In the data rows, 128 means zero.
Here are some points:
[129 134 136 129 113 141 139 128 147 103 125 126 146 121 144 157 126 130
 118 105 140 139 135 128]
[141 135 140 121 142  83 255 249  99 131 151 128 103 145  91  93 130 121
 102 101 137 116 136 140]
[132 156 139 131 255  60 192 132 128 123 138 140 141 143  31  98 127 122
  35 100 120 130 139 128]
[123 124 161 131  82 125 102 123 113 120 158 132 126 130 141 115 108 120
 160 142 147 122 133 146]
[147 152 118 121 155 104  55  75  76 143 125 130  90 154 144  87 134 122
 192 215 112 120 110 125]
[127  57 135 142  89 141 118 127 141 162 136  87 142  88 147 146 147 128
 149 132 133 141 131 128]
[123 143 109 137 204 122  69  71 136 113 118 140 151 131 106 138 125 142
  95 117 133 141 134 121]
[137 133 118 128 204  92 171 141 113 135 122 132 127 139  87 127 130 137
  91 121 130 145 131 119]
[109 125 134 140 204 123   0   0 149 127 125 131 159 118 117 135 125 133
 139 159 141 124 132 134]
[126  69  98 112  93 178 141 152 158 152  83  85 142  93 150 194 157 155
 117  84 127 156 132 101]
[111 135 136 132 104 143 108 123 134 103 122 127 133 129 137 139 115 146
 142 119 142 127 130 131]
[134 194 100 137 255  78 249 184 158 102  99 168 158 158  13 130 124 147
   0  50 125 134 141 122]
[110 172 160 150 106 131 133 134 132  73 162 163 133 143 116 125  98 111
 110 111 143  93 148 153]
[111  97 159 129  81 144 106 130 124 118 154 111 132 110 150 118 121 126
 157 143 155 122 130 144]
[123 150  80 112 119 192 150 145 186 123  73 147 153 127 136 196 138 146
  88  59 106 144 136  87]
[123  86 143 127 101 143 111 131 143 121 136 110 137  98 146 148 129 142
 131 119 138 138 130 131]
[128 109 129 129  94 143 113 133 125 136 144 113 137 117 136 134 130 118
 138 110 131 133 142 133]
[107 133 119 134 159 140  50  63 161 100 134 134 150 122 122 149 114 147
 110 117 138 137 150 127]
[118 126 164 124  49 154  92 127  96 118 149 118  84 118 182 105 110 149
 207 174 157 135 102 126]
[108 125 140 143 200 112   0   0 123 118 143 124 135 123 124 119 122 131
 171 207 124 114 146 148]
[121 139 147 138 112 126  20  57 104 119 149 128 118 126 161 129 124 128
 179 167 148 114 137 142]
[126 147 122 122 196 133  69  70 146 113 117 146 132 133 110 141 133 154
 110 140 131 149 119 121]
[132  63  97 124  91 150 125 133 135 175 112  87 129 109 160 145 160 129
 139 118 116 135 124 112]
[100 132 137 116  22 155 255 255 146  91 121 130 142 119 143 175 115 154
  99  32 155 138 126 113]
[ 97 125 163 124  96 140 111 125 131  85 141 129 129 102 158 130 111 160
 154 133 170 126 116 133]
[131 161 140 165 111 121 160 151 140 117 168 125 159 128 115 119 107  75
 111  99 105  80 166 174]
[171 151 139 139 255  17 106  50  54 174 158 138  99 168  45  28 127  88
 119 215 111 107 118 145]
[154 156 115 123 255   9 187  96 107 154 112 139 129 155   0  46 138 145
   0 132 122 145 124 123]
[121 133 135 116  88 157 121 142 123  96 118 132 128 106 145 147 127 150
 136 113 160 138 117 123]
[104 104 134 134  93 155 122 123 143 120 125 130 145 104 137 136 138 132
 135 112 132 125 140 125]
[101 125 115 129 188 140 214 174 192  86 112 135 174 112  67 174 122 167
  14  26 144 152 151 109]
[131  98 156 156  74 129 116 134 115 153 161 108 129 121 144 122 121 102
 166 140 113 104 138 155]
[132 105 205 156 123  57 182 163  49 133 207 127  95 140 119  31 107  78
 168 196 148  73 135 189]
[124 130 123 106  92 158 108 109 138 123 109 127 120 114 152 145 136 161
 140 123 141 156 113  99]
[134 151 115 127 255  21 255 175 128 147 101 143 145 158   0  93 148 153
   0  77 130 156 127 116]
[110 127 134 134 102 144 117 127 146 104 134 121 136 129 145 145 115 132
 128 120 142 130 128 142]
[128 135 130 139 105 151 120 124 149 118 127 131 137 125 143 141 121 111
 135 121 119 115 144 133]
[123 165 111 126 255 110   2   2 139 107  99 141 130 145  97 119 138 146
 106 171 131 140 129 121]
[116 131 119 129 105 152 119 123 151 113 109 126 148 123 135 162 126 139
 117 102 127 142 133 114]
[172 151 168 138 249  18 152 125  22 181 162 143  68 165  90   1 126  87
 160 249 125 101 105 153]
[128 114 137 128  93 147 112 125 136 114 123 130 131 113 135 138 110 130
 149 125 136 130 128 142]
[124 118 146 164 255  51  31  14 138 131 159 133 163 129  48 105 127 107
  62 147 128 108 172 169]
[142 183 104 144 130 137 124 115 174 122 120 158 175 162 108 156 112  75
  92  85  79  90 161 138]
[113 127 131 126 150 128 127 125 151 100 122 135 151 121 108 150 124 142
  90  83 145 127 143 118]
[133 119 147 133 122 123 131 129 111 128 144 126 125 127 125 113 131 126
 144 140 133 112 131 137]
[118 125 157 107  61 152 120 142 110 102 145 135  95 129 179 134 125 139
 176 155 166 135 114 125]
[126 203 149 125 180 100 113 107 102  86 143 186 113 165 117  89 100 115
 134 156 145 103 132 147]
[125 151 138 132  71 160 112 123 125 101 113 134 108 132 161 145 110 144
 163 135 148 135 114 121]
[152  80  66 114 168 146 152 145 169 178  80 110 147 119 115 168 175 129
  94  91  83 144 129 100]
[117  72 150 134  89 136 119 138 136 136 139 108 128 108 141 140 119 136
 154 122 136 138 132 147]
[123 171 153 157 112 116 133 147 141  96 160 154 146 140 120 117  82 100
 111 103 120  90 141 165]
[110 121 127 104  98 169 125 135 143  96 117 132 115 112 155 162 114 177
 142 105 149 148 118 109]
[104   3 139 127  97 158 109 130 144 169 115  67 135  61 139 155 163 162
 131 111 149 164 122 126]
[124 134 142 145  92 132 118 141 138 115 144 126 133 125 132 136 126 116
 140 123 130 116 135 141]
[131 140 119 121 133 142 136 127 122 118 118 135 122 136 143 134 130 138
 133 138 132 135 118 126]
Then 10 other points, each followed by its number:
[116 137 140 130 228 109   0   0 138 106 133 132 148 129 124 120 114 123
 155 193 135 124 152 141] 0
[144 156 103 106  69 159 130 148 136 130 108 152 131 146 181 151 122 116
 165 130 105 126 108 111] 1
[157 108 113 140  83 123 108 134 111 196 124 110 123 154 153 111 131  62
 178 178  69  99 135 145] 2
[136 127 130 129  93 143 114 124 130 115 134 139 147 129 141 151 120 133
 129 113 125 124 137 137] 3
[124 154 115 137 241  90 255 186 146 118 114 148 147 142  52 130 128 148
  22  57 133 151 138 126] 4
[135 147 151 118 242  53 228 161  88 136 141 143 109 144  54  59 123 120
  82 145 136 117 134 148] 5
[128 155 110 121 198 119 156 120 142 112 118 142 137 131  89 126 133 132
  80 105 123 139 141 120] 6
[123 151 143 117 108 137 109 124 120 112 126 140 124 124 160 119 122 129
 157 139 125 123 122 128] 7
[163 173 142 123 255   0 158  73  42 157 140 150  70 172  17   7 138 126
  93 225 127 118 110 132] 8
[126 131 130 120  93 154 112 133 140 116 121 137 134 127 170 152 126 139
 140 105 126 128 129 140] 9
Which three of these numbered points are nearest to each point below by angle, seen from the average point of the first points? Their numbers follow each, nearest first.
[127 171 154 119  78 148  86 121 107  92 142 152 101 141 184 126 105 135
 191 161 154 115  99 129] > 7 1 9
[140 123 132 141 109 136 120 124 147 121 139 128 147 129 133 150 121 125
 121 102 139 130 137 141] > 3 9 1
[140 160 137 144 255  43  90  54  74 133 150 147 108 141  55  55 132 125
  87 185 130 131 133 146] > 8 5 0
[161 165 126 134 255   0  98  24  68 165 131 140  96 164   0  10 149 115
  46 201 117 127 124 134] > 8 5 0
[137 138  97 100 132 150 162 163 118 154  86 123 110 133 159 135 153 147
 140 137 133 152  99  82] > 1 9 7
[117 129 130 115  79 151 255 255 173  83 109 141 149 123  96 192 129 157
  37   4 151 142 131 109] > 4 6 9
[141 147 109 131 255  41 255 210 124 139 110 139 134 144   0  94 155 166
   0  57 137 154 121 111] > 4 6 5
[164 110  94 132 114 119 115 123 121 201 130 115 128 140 141 131 139  66
 152 145  66 102 136 133] > 2 1 3
[114 117 138 139  94 141 118 127 143 109 130 115 135 124 127 140 114 128
 128 127 133 121 136 129] > 3 9 1
[125 145 124 129 156 129 117 117 146 119 113 144 128 124 119 133 127 138
 106 127 129 135 128 115] > 6 4 0
[112 130 142 139  96 142 122 131 143  99 128 134 136 130 153 134 128 138
 139 118 133 126 126 128] > 9 3 7
[149 106 127 138  76 130 109 126 109 181 138 106 131 135 162 113 130  85
 194 164  85 106 125 147] > 2 1 7
[131 161  74 115 255  95 164 116 146 117  86 151 138 145  44 135 154 164
  26  91 119 161 136  92] > 6 4 5
[138 131 128 144  89 124  98 127 133 150 149 129 128 139 144 126 116  71
 154 143  85  93 152 160] > 2 1 3
[128 117 135 133  96 140 117 126 139 118 134 132 145 122 147 145 124 122
 144 119 128 111 133 141] > 3 9 1
[126 150 156 125 255  46 123  72  76 125 142 137  95 152  68  54 117 135
 112 189 145 129 117 142] > 8 5 0
[115 148 103 134 255 108   0   0 150 118 112 140 147 134  86 123 134 152
  86 148 126 144 138 121] > 0 6 8
[134 188  96 104 128 150 130 136 141 106  79 162 116 157 161 152 125 139
 127 119 124 151 116  96] > 1 9 7
[115 108 120 124  86 152 118 119 149 123 119 111 130 114 157 154 131 136
 135 111 140 133 125 111] > 9 3 1
[140 135 139 114 229  70 219 158  87 139 124 130 101 137  71  81 135 139
  92 145 148 150 118 123] > 5 8 4
[136 170  77 120 255  58 145  72 132 136 101 149 150 149   8 106 151 147
  16 102 111 146 144 112] > 6 4 8
[134 181  74 106 255  73 177  97 157 113  77 149 143 154   6 133 163 164
   2  81 126 162 129  97] > 6 4 5
[129 160  88 117 118 158 111 129 151 131 105 140 122 141 147 153 138 134
 136 118 120 139 112 112] > 1 9 3
Here are 10 other points, each followed by its number:
[139  76  57 105 155 145 176 146 160 182  77  98 147 115 119 173 178 152
  85  88 102 166 123  87] 0
[140 166  88 104  77 181 165 151 166 127  84 153 149 144 157 185 136 137
 129  82 107 147 120  93] 1
[122 132 144 137  95 138 121 128 136 113 151 135 144 119 142 138 113 118
 149 131 133 119 140 145] 2
[109  28 123 125  94 156 110 126 143 150 116  68 133  65 150 134 164 170
 134 107 152 170 126 110] 3
[109 127 114 112 107 164 112 121 147  89 101 133 120 112 151 161 143 175
 131 104 166 153 103  96] 4
[142 123 138 157  70 128 108 134 120 154 158 125 138 149 148 115 105  70
 170 150  92  85 153 150] 5
[144 203 124 163 125 125 148 144 163 106 158 177 168 174 109 141  86  65
  94  99  81  72 171 158] 6
[144 154 101 107 137 133 138 139 102 151 102 140  90 157 142 112 146 137
 159 165 117 140 102 109] 7
[128 128 131 132 104 136 117 122 129 125 123 136 123 128 143 133 127 117
 142 127 122 125 125 133] 8
[117  84 114 126  97 156 122 128 145 152 135 100 141 108 143 145 139 135
 122 114 124 139 124 119] 9
Which three of these numbered points are nearest to each point below by angle, seen from the average point of the first points? Their numbers follow each, nearest first.
[117  80 130 138  92 150 116 133 143 145 137 109 145  92 140 138 145 112
 136 118 130 123 132 136] > 9 3 8
[130 136 116 124 101 155 111 132 148 122 125 133 138 126 140 152 126 125
 121 108 113 125 130 131] > 1 8 9
[128 129  98 133 130 156 105 118 173 139 101 121 155 133 130 166 137 115
 113  94 103 125 150 115] > 1 0 9
[116 129 124 118  99 165 118 122 159 100 129 121 132 116 144 150 125 147
 131 111 142 136 130 120] > 4 1 9
[119 129 120 132  92 158 118 133 144 114 123 125 149 127 145 154 119 132
 132 120 120 118 126 122] > 1 8 2
[117 130 136 121  88 157 124 141 139  96 131 124 130 118 155 155 124 148
 141 128 150 139 124 119] > 4 2 8
[115  43 136 124  97 144 113 126 145 143 128  91 136  88 143 143 148 168
 138 101 144 158 128 126] > 3 9 4
[138  69 112 125  94 143 104 132 133 184 117  90 135 114 140 146 149 114
 136 127  91 124 138 130] > 9 3 0
[137  85 105 128  90 138 110 122 126 168 130  95 133 117 159 140 129 107
 141 133 103 114 137 133] > 9 5 8
[156 180 103 115 167 113 126 118  88 152 111 149  92 167 130  97 136 124
 171 169 114 119 100 109] > 7 8 5
[111 130 133 128 135 152 118 112 153 102 126 145 142 121 130 159 116 133
 115  99 144 139 139 135] > 4 1 2
[134 139 130 162 125 125 136 141 167 133 146 124 170 131 112 147 100  96
  82  87  96  89 179 154] > 6 5 2
[147  82 111 119  84 140 126 146 128 171 113 101 128 129 152 134 158 120
 148 124 102 131 134 119] > 9 8 3
[134 122 148 158  78 120 109 120 115 133 159 130 136 137 150 116 117  88
 153 152 113  81 137 164] > 5 2 8
[130 118 104 137 125 147 108 106 177 140 119 130 152 130 131 164 127 111
 108  95  97 127 154 120] > 1 0 9
[104  42 137 126  81 147 110 143 132 124 121  81 123  83 149 144 140 176
 138 117 171 167 129 125] > 3 9 4
[138 138 146 152  92 130 110 117 127 134 164 129 145 136 131 128 105  78
 151 142 101  81 152 164] > 5 2 6
[132  81 127 122 130 124 120 114 123 146 117 105 122 113 125 111 147 135
 141 129 132 138 125 126] > 3 9 0
[123  22 102 115  56 179 145 142 151 186 100  76 136  86 159 171 166 144
 144 101 122 165 112 102] > 9 3 0
[ 96 142 178 104 102 116 255 255  79  75 132 139  79 115 120  96 121 188
 123 102 219 160  82 107] > 4 7 1
[136  54 101 117 106 159 121 134 143 181 111  75 134 108 157 160 169 133
 127 114 111 151 124 113] > 9 3 0
[120 130 152 113 156 108 127 118  66 120 131 124  78 133 134  81 125 147
 168 178 170 140  93 122] > 7 8 4
[138 122 125 138 110 123 107 122 152 149 136 114 147 141 132 150 119 104
 126 123 102 106 148 137] > 5 6 8
